In the data rows, zero lies at 4.5, halfway between 4 and 5.
One hidden rule gives every row of this table a label. Here are some rows, each with its label.
3;2;5;6;5;2;3;2;6;8;3;4;2;4;6;4;4;4;7;5;6;5;6;6;2;5;8;4;5;2;4;2;4;5;4;4;6;4;1;1;2;6;1;2;5;5;4;0 zl
4;4;4;6;6;5;7;5;4;7;7;5;4;5;6;4;5;7;7;4;5;4;5;3;4;3;5;5;5;5;5;2;4;5;6;5;7;5;8;4;1;5;8;6;5;4;7;3 hm
4;5;5;3;5;7;2;3;4;2;3;4;7;4;6;5;4;4;3;6;6;4;5;5;5;4;5;5;5;3;6;5;6;5;0;4;3;5;4;5;5;1;2;6;4;6;4;1 zl
5;2;5;2;5;4;9;2;4;2;5;4;5;4;4;1;5;6;1;1;6;4;3;3;6;5;4;2;5;4;0;9;5;5;5;6;5;3;9;3;4;4;9;1;4;3;6;7 hm
5;2;6;1;5;7;9;2;4;1;1;3;9;4;3;4;4;6;0;4;4;4;5;4;4;6;4;4;4;5;5;5;7;5;0;5;0;6;9;3;9;2;5;1;4;5;4;9 zq
4;2;5;6;4;3;8;7;6;9;6;5;1;3;5;1;5;3;6;3;8;4;3;5;3;4;4;0;5;5;0;7;3;5;5;8;9;3;7;5;0;9;4;1;4;3;9;5 zl
6;5;3;4;5;9;6;4;3;6;6;5;0;6;4;3;7;4;8;5;3;4;3;5;6;4;3;5;4;6;5;0;4;3;8;3;5;5;2;9;3;4;9;9;6;4;5;6 hm
5;7;4;5;4;6;7;7;5;3;7;4;3;5;5;2;5;3;7;7;4;4;6;5;5;3;5;5;4;5;5;5;5;4;5;3;5;5;2;2;2;6;1;5;5;6;5;6 zl
7;8;4;6;4;9;3;4;4;4;8;5;4;6;4;7;4;4;3;7;0;4;7;5;6;3;4;7;2;6;4;1;5;4;4;0;2;6;3;9;8;3;5;9;4;6;1;5 hm
5;4;5;5;3;4;4;5;5;0;1;4;7;3;3;6;5;3;4;6;6;3;6;6;5;5;6;4;4;5;2;9;5;3;4;5;0;4;1;4;5;5;0;4;3;5;2;2 zl
6;7;4;6;4;1;5;7;5;6;6;5;2;4;5;6;6;4;6;4;5;5;2;4;4;4;4;2;4;5;4;2;3;3;9;5;5;5;6;6;0;5;6;6;5;3;5;5 zl
4;4;5;5;6;5;5;7;4;6;3;4;6;3;4;3;5;4;7;3;3;4;5;4;5;5;3;4;4;5;5;6;5;5;3;5;3;5;2;3;5;6;5;3;4;5;3;4 hm
6;5;3;9;4;6;7;9;5;8;9;5;0;6;5;2;6;6;6;4;3;4;4;6;6;3;3;3;4;5;7;3;2;3;9;2;6;4;1;9;0;8;7;7;4;4;7;2 zl
4;4;6;4;5;8;5;2;4;2;3;3;8;5;3;5;4;5;3;4;5;4;5;3;6;6;3;4;5;5;2;5;6;5;1;6;4;3;9;6;7;4;7;3;3;4;5;5 hm
6;4;4;3;5;9;7;2;3;3;3;3;4;6;5;7;4;5;2;6;3;4;3;4;6;3;2;6;4;8;5;3;6;5;3;4;4;6;5;4;5;1;9;6;5;5;5;6 hm
4;4;5;4;5;5;2;0;4;2;4;4;7;4;5;3;3;6;4;5;3;5;3;4;4;5;5;6;5;5;4;4;5;6;3;6;5;4;4;1;5;5;3;2;5;4;5;3 zq
6;3;2;7;4;6;7;7;5;9;8;4;0;5;4;3;6;4;6;5;6;4;3;4;5;2;4;2;4;4;5;6;3;3;9;7;4;5;4;7;5;8;6;5;4;4;5;4 hm
6;4;5;3;4;4;9;3;4;1;4;3;4;5;3;4;4;4;0;3;6;3;6;4;6;7;3;5;4;5;3;7;5;5;3;4;1;5;8;5;6;2;4;2;4;5;1;9 zq
5;1;4;5;5;9;9;3;4;0;5;3;9;5;3;1;5;6;4;2;8;4;2;2;6;6;3;4;4;7;2;8;5;5;5;6;3;4;9;6;7;4;9;3;4;3;6;8 hm
2;2;4;5;6;3;3;2;5;6;6;5;2;5;5;2;5;5;9;3;5;6;5;4;3;4;5;3;6;4;3;7;3;5;7;5;8;3;4;2;4;6;5;3;5;3;7;1 zl
7;7;4;5;4;5;0;6;5;5;5;5;7;4;6;9;4;3;7;6;2;4;6;5;4;3;6;6;4;3;7;0;5;3;6;1;6;6;0;2;8;5;0;9;5;6;3;3 zl
2;3;6;2;5;1;0;0;5;4;4;3;9;3;7;4;2;6;5;1;6;6;2;3;4;5;5;4;6;3;5;5;5;6;0;5;8;3;4;0;5;6;7;3;6;5;5;3 zq
5;4;4;5;5;1;1;3;4;7;8;5;5;5;7;7;4;5;9;4;2;5;4;5;2;2;6;7;5;4;9;2;4;4;8;4;6;4;1;2;3;7;4;6;6;5;4;0 zl
4;3;5;3;5;7;9;8;5;4;6;3;6;4;5;4;5;6;4;4;6;5;4;3;5;6;3;5;4;5;4;7;5;7;8;5;3;5;7;7;4;5;9;3;4;4;6;8 zq
2;0;5;4;5;3;8;8;5;5;7;4;5;5;5;1;5;5;8;2;9;4;2;4;3;5;2;1;6;4;0;9;3;4;9;8;6;3;9;8;0;6;6;0;4;2;7;7 zq
5;6;4;3;4;7;9;4;4;4;4;5;1;5;5;4;5;4;4;6;5;4;4;5;5;3;4;3;4;6;7;3;5;4;4;4;4;6;2;8;4;4;3;6;5;5;2;7 zl
6;7;3;6;5;8;1;4;3;4;3;5;4;6;5;8;5;4;7;6;0;4;3;4;5;3;4;8;4;4;9;0;5;3;8;0;5;6;2;7;4;3;0;8;5;6;1;5 hm
2;3;4;3;6;9;9;0;2;5;6;2;3;6;5;4;4;8;1;1;3;4;0;2;5;4;3;4;5;8;8;4;6;7;2;6;9;5;6;5;7;1;9;6;6;4;8;6 hm
6;6;5;6;4;7;8;5;5;4;4;4;4;4;4;7;4;3;5;5;5;4;7;5;5;6;5;4;5;4;3;6;5;3;5;4;4;5;8;5;7;3;2;5;4;4;1;9 zq
3;2;5;5;4;0;0;5;6;7;6;7;7;4;6;2;5;4;7;6;5;6;7;6;4;3;6;3;6;4;4;7;3;5;8;6;8;2;5;5;2;6;1;3;5;4;7;3 zl
5;3;4;4;5;3;6;5;4;7;2;4;6;4;5;3;4;4;4;5;6;5;6;3;5;7;5;4;5;4;2;5;5;3;7;5;5;4;4;2;6;4;8;3;4;5;5;6 zq
8;9;4;4;4;9;7;7;4;5;4;4;8;5;3;6;5;4;0;6;4;4;7;4;5;4;4;6;4;4;2;2;5;4;5;4;1;7;2;8;4;3;4;4;4;5;0;7 hm
6;5;5;6;4;3;3;5;6;7;1;5;7;4;3;2;4;4;7;5;5;4;6;5;5;4;5;3;5;4;2;7;5;3;0;5;3;4;5;5;2;5;1;4;4;4;5;4 zl
4;1;6;3;5;2;7;0;5;0;0;2;9;3;2;3;3;5;0;1;7;5;5;4;3;8;4;3;6;5;2;9;6;6;0;7;1;5;9;0;9;6;5;0;5;4;5;9 zq
4;3;4;4;6;7;4;4;3;7;9;5;5;5;5;3;5;7;4;2;4;4;0;3;4;2;3;5;5;7;7;8;4;6;7;4;9;3;6;3;3;5;9;4;6;3;7;6 hm
4;4;5;2;5;4;0;1;4;1;4;4;5;5;5;8;3;4;2;4;1;5;5;3;4;5;5;8;5;3;9;2;6;6;0;3;5;6;2;3;8;2;3;3;6;7;7;1 zq
1;5;5;2;5;3;0;0;4;2;1;3;9;5;4;8;3;6;4;3;3;5;3;3;2;6;5;6;5;5;7;8;5;7;0;5;6;4;5;0;9;3;7;2;6;5;5;0 zq
5;6;6;5;3;0;4;5;6;3;1;6;5;4;4;4;5;3;4;3;7;4;8;7;5;5;5;4;4;3;3;7;4;4;5;6;3;3;3;0;4;8;0;2;4;4;3;5 zl
4;3;5;0;6;5;7;0;3;2;5;1;9;5;4;6;3;5;0;3;3;5;3;3;6;5;5;7;5;5;5;8;6;6;0;2;5;4;7;2;9;2;6;3;6;5;5;2 hm
6;7;4;6;4;5;8;9;6;5;3;5;4;3;3;4;7;3;4;6;5;3;6;5;6;5;4;2;4;5;3;6;4;3;5;6;1;5;4;7;2;6;4;5;2;3;4;8 hm
3;5;5;4;4;4;4;5;5;4;3;4;0;5;6;4;5;5;6;4;4;4;6;4;4;4;5;4;5;5;6;5;4;5;6;5;6;3;3;4;5;3;6;3;5;4;4;5 zl
3;6;4;1;6;4;3;0;4;1;4;3;6;5;5;5;4;6;3;4;3;5;4;4;4;4;4;7;5;5;8;4;6;7;0;3;5;5;4;0;8;3;6;6;5;5;6;2 zl
5;3;4;3;6;4;7;5;4;4;3;3;4;5;4;3;5;6;1;1;7;4;2;3;6;6;3;3;4;8;3;6;4;6;6;6;4;3;9;7;3;4;9;2;5;3;9;9 hm
4;5;5;2;5;2;3;3;5;7;7;3;7;6;5;5;4;6;5;4;2;5;3;5;4;4;4;5;5;5;7;1;4;5;3;4;8;5;4;5;4;5;9;8;5;6;5;4 zl
8;7;4;2;5;7;9;2;3;0;3;3;6;5;3;9;4;5;2;6;5;4;4;4;7;6;3;6;3;5;7;2;5;5;4;3;2;6;5;7;7;2;7;9;4;6;2;8 hm
4;5;6;2;5;5;1;0;4;0;1;4;9;4;3;9;3;3;1;7;3;5;9;5;5;5;7;8;4;2;5;1;6;5;0;3;0;7;1;0;9;1;2;6;4;7;1;3 zl
6;9;5;3;3;5;3;6;4;0;2;5;9;4;5;9;5;4;7;7;2;4;7;6;5;6;6;7;4;3;8;3;6;3;1;3;1;6;2;5;5;3;0;5;4;6;2;6 zl
5;4;4;4;4;4;6;6;5;7;7;5;0;5;5;4;6;5;5;5;4;4;5;5;5;4;4;4;3;5;4;6;4;3;9;5;5;6;2;8;1;3;5;9;3;5;4;5 zl
5;6;6;6;4;3;3;6;4;8;4;7;9;4;5;5;5;4;5;6;5;4;7;5;3;4;6;3;5;3;5;6;4;4;9;5;4;3;3;1;4;5;1;5;4;5;6;4 zl
6;5;5;6;4;6;6;5;4;5;2;4;7;5;4;6;5;4;4;6;7;4;7;5;4;6;4;4;4;4;4;3;5;5;2;5;4;5;0;4;3;4;5;6;4;5;4;5 zq
3;1;4;3;6;6;8;3;4;4;7;3;5;5;5;4;3;6;2;3;4;5;1;3;3;3;2;4;6;7;5;9;4;7;6;7;8;5;7;6;6;2;9;2;4;3;6;4 zl
5;3;6;6;3;4;4;5;6;8;4;6;4;4;5;3;5;4;8;4;6;6;5;6;3;5;6;3;5;3;6;8;4;4;9;6;6;4;2;4;2;6;1;3;4;3;5;2 zl
5;1;5;4;5;1;7;7;6;7;6;5;3;5;3;1;5;5;5;2;8;5;3;5;3;6;4;2;4;6;0;9;3;3;4;8;6;4;9;6;3;7;7;1;3;3;8;4 zq
4;3;4;6;4;3;8;7;5;8;6;4;0;4;5;1;5;6;6;5;4;5;2;5;5;4;4;4;5;6;0;7;3;4;8;4;7;3;6;5;0;7;6;1;5;2;7;8 zl
3;5;4;4;5;5;3;2;4;4;6;4;6;5;5;7;5;7;2;5;4;4;2;3;7;5;3;6;5;5;8;2;5;5;3;2;5;5;5;4;7;3;9;6;6;5;6;2 hm
5;4;5;3;4;5;7;3;4;2;2;4;5;4;5;6;3;4;1;5;6;4;6;4;3;7;5;6;4;3;4;7;5;4;0;2;5;5;2;5;7;5;2;5;4;5;3;3 zq
4;3;4;4;6;8;4;5;5;7;8;3;4;6;5;3;4;7;6;2;4;5;0;3;6;5;4;4;5;7;6;1;4;4;5;6;5;4;8;5;6;3;5;3;5;4;7;4 hm
Which column or columns does the hidden rule look at? Columns are counted from 0, in order:
23 24 25
Which label does each new row get?
4;5;4;6;5;6;2;6;5;4;7;3;1;5;6;3;5;4;9;4;4;6;1;4;5;3;4;4;5;6;5;5;3;4;7;4;7;3;6;5;0;6;9;5;6;5;7;1 hm
4;3;4;2;5;6;8;0;3;2;4;2;6;5;2;4;3;6;0;3;3;5;1;2;6;5;2;5;5;6;6;6;6;6;1;3;5;4;9;6;9;1;9;2;5;5;3;5 hm
2;2;5;8;4;0;2;9;7;7;6;7;1;3;5;5;4;4;8;5;7;5;6;7;1;4;7;3;6;2;1;6;3;4;6;7;8;1;1;1;1;6;0;4;5;4;3;1 zl
3;1;6;6;4;1;3;6;6;4;3;4;7;3;4;2;4;4;3;4;7;6;5;5;4;6;6;3;5;4;4;8;4;3;0;7;7;3;6;3;2;8;3;1;4;4;5;6 zq
5;2;4;3;6;7;8;3;3;5;3;4;4;6;4;5;3;5;4;5;3;4;2;3;6;3;3;6;4;7;7;0;5;7;4;3;6;6;7;6;8;3;6;6;6;4;5;5 hm
6;2;3;4;5;8;9;8;5;5;7;6;1;6;4;4;6;4;5;5;4;4;1;4;7;5;2;5;3;7;6;3;3;4;8;5;5;5;9;7;3;3;8;6;5;4;6;8 hm
4;2;4;7;4;3;6;8;6;9;3;5;2;4;6;2;5;5;6;4;6;6;4;5;3;4;5;1;4;5;2;9;2;4;9;5;6;2;4;3;2;6;4;3;4;3;8;4 zl
5;6;4;5;4;2;4;6;5;4;4;6;4;4;5;4;5;4;9;4;6;5;5;5;4;3;7;3;5;3;5;0;3;2;9;5;6;3;0;4;2;9;5;3;5;4;6;3 zl
5;5;3;4;5;6;4;6;4;7;5;5;1;5;4;3;6;4;5;5;4;4;3;4;5;4;3;6;4;6;4;2;4;5;9;4;6;4;4;6;4;2;4;6;6;4;4;5 hm
4;5;5;5;4;1;0;3;5;7;3;5;4;4;5;7;3;4;9;5;5;6;5;5;4;4;6;5;5;2;6;4;4;5;2;3;9;4;0;1;3;5;0;0;4;6;6;0 zl
6;5;4;4;4;6;1;5;5;5;7;6;2;5;6;5;5;6;5;5;6;5;5;5;4;3;6;6;5;4;5;0;4;4;5;4;4;5;4;7;8;4;6;3;6;6;4;6 zl
1;0;6;3;6;0;5;0;5;2;0;4;9;3;5;3;4;6;3;0;9;6;2;4;1;7;3;1;6;5;1;9;5;7;0;6;4;2;6;0;9;5;3;0;4;4;9;5 zq
4;3;5;3;4;4;2;5;4;0;0;4;9;4;2;9;3;3;0;5;6;5;8;5;5;8;5;5;4;2;5;4;7;6;0;4;0;5;2;3;9;3;1;2;3;5;2;6 zq
5;7;5;6;4;1;0;6;5;6;5;5;2;4;5;4;4;4;5;7;5;5;4;6;4;3;5;5;5;4;5;2;4;5;5;5;2;5;1;2;5;6;0;5;5;5;3;2 zl
7;8;5;6;4;5;3;7;5;3;2;5;8;5;4;8;4;2;4;6;4;4;8;6;5;4;4;5;4;3;7;3;5;4;2;2;2;6;2;7;6;3;0;5;5;5;2;0 zl
7;6;3;5;3;7;7;8;6;5;7;6;0;4;4;4;8;3;6;6;4;3;5;4;6;3;4;5;3;6;5;3;4;2;9;3;4;6;5;8;0;5;3;8;4;5;4;7 hm
5;5;5;4;5;6;2;1;4;2;1;3;7;4;4;5;4;4;2;3;6;4;6;4;4;7;4;5;4;5;2;5;5;6;1;6;4;6;5;2;7;1;4;5;5;5;6;7 zq
6;7;4;7;4;5;3;7;5;5;6;7;4;4;5;6;4;3;4;7;3;4;7;7;5;4;4;6;4;3;5;3;5;3;9;4;4;4;3;5;4;5;3;6;5;5;2;3 zl
0;5;6;4;5;3;2;2;4;8;5;7;5;4;7;7;4;5;6;5;3;6;2;5;3;2;5;8;6;2;6;3;3;5;6;5;6;5;0;2;5;7;0;2;6;6;6;1 zl
2;2;6;6;4;0;5;5;7;5;2;5;6;3;5;3;3;5;7;3;6;6;5;3;1;6;6;2;6;3;3;7;4;4;4;7;7;3;3;0;5;8;3;0;4;3;7;1 zq
5;6;3;5;5;9;6;6;4;8;9;4;2;6;5;5;6;4;0;6;2;4;2;4;7;4;3;5;3;7;7;0;5;4;5;3;6;6;4;8;1;0;8;9;5;4;5;6 hm
2;3;5;7;5;1;1;2;5;2;6;5;6;4;5;6;4;5;5;3;4;6;1;5;2;4;8;4;5;3;5;6;4;5;1;4;7;3;4;1;5;6;2;2;6;6;7;1 zl
4;5;6;4;5;3;5;5;5;5;2;4;4;4;3;3;4;5;4;4;7;4;5;4;4;6;4;2;5;5;2;9;5;5;1;6;0;3;6;2;5;5;1;4;4;3;5;7 zq
4;6;4;4;4;7;3;5;5;3;5;5;4;4;4;5;5;5;7;4;4;4;4;4;4;3;4;4;4;4;5;7;4;3;7;4;5;6;7;5;6;5;6;7;4;4;4;8 zl
4;3;4;4;4;4;9;2;5;2;4;4;8;4;2;3;5;5;1;4;6;3;6;4;5;8;2;2;4;7;0;9;6;6;1;6;2;4;9;7;5;2;6;3;3;4;4;9 zq
5;7;4;1;4;9;0;3;3;1;4;5;9;4;4;9;3;3;2;8;2;4;7;5;6;4;5;8;3;4;9;0;6;5;0;0;1;7;0;3;7;2;0;8;4;7;1;3 hm
4;5;6;3;4;5;1;1;5;0;0;3;9;3;1;6;3;2;0;4;6;5;6;5;4;8;5;6;5;2;0;9;5;6;0;7;2;5;4;2;9;4;2;2;4;6;3;5 zq
5;7;4;2;5;6;7;2;3;0;1;2;9;5;4;8;3;5;1;5;3;4;6;3;4;6;4;5;5;6;6;1;6;5;2;4;3;4;8;7;9;1;5;4;4;6;5;6 zq
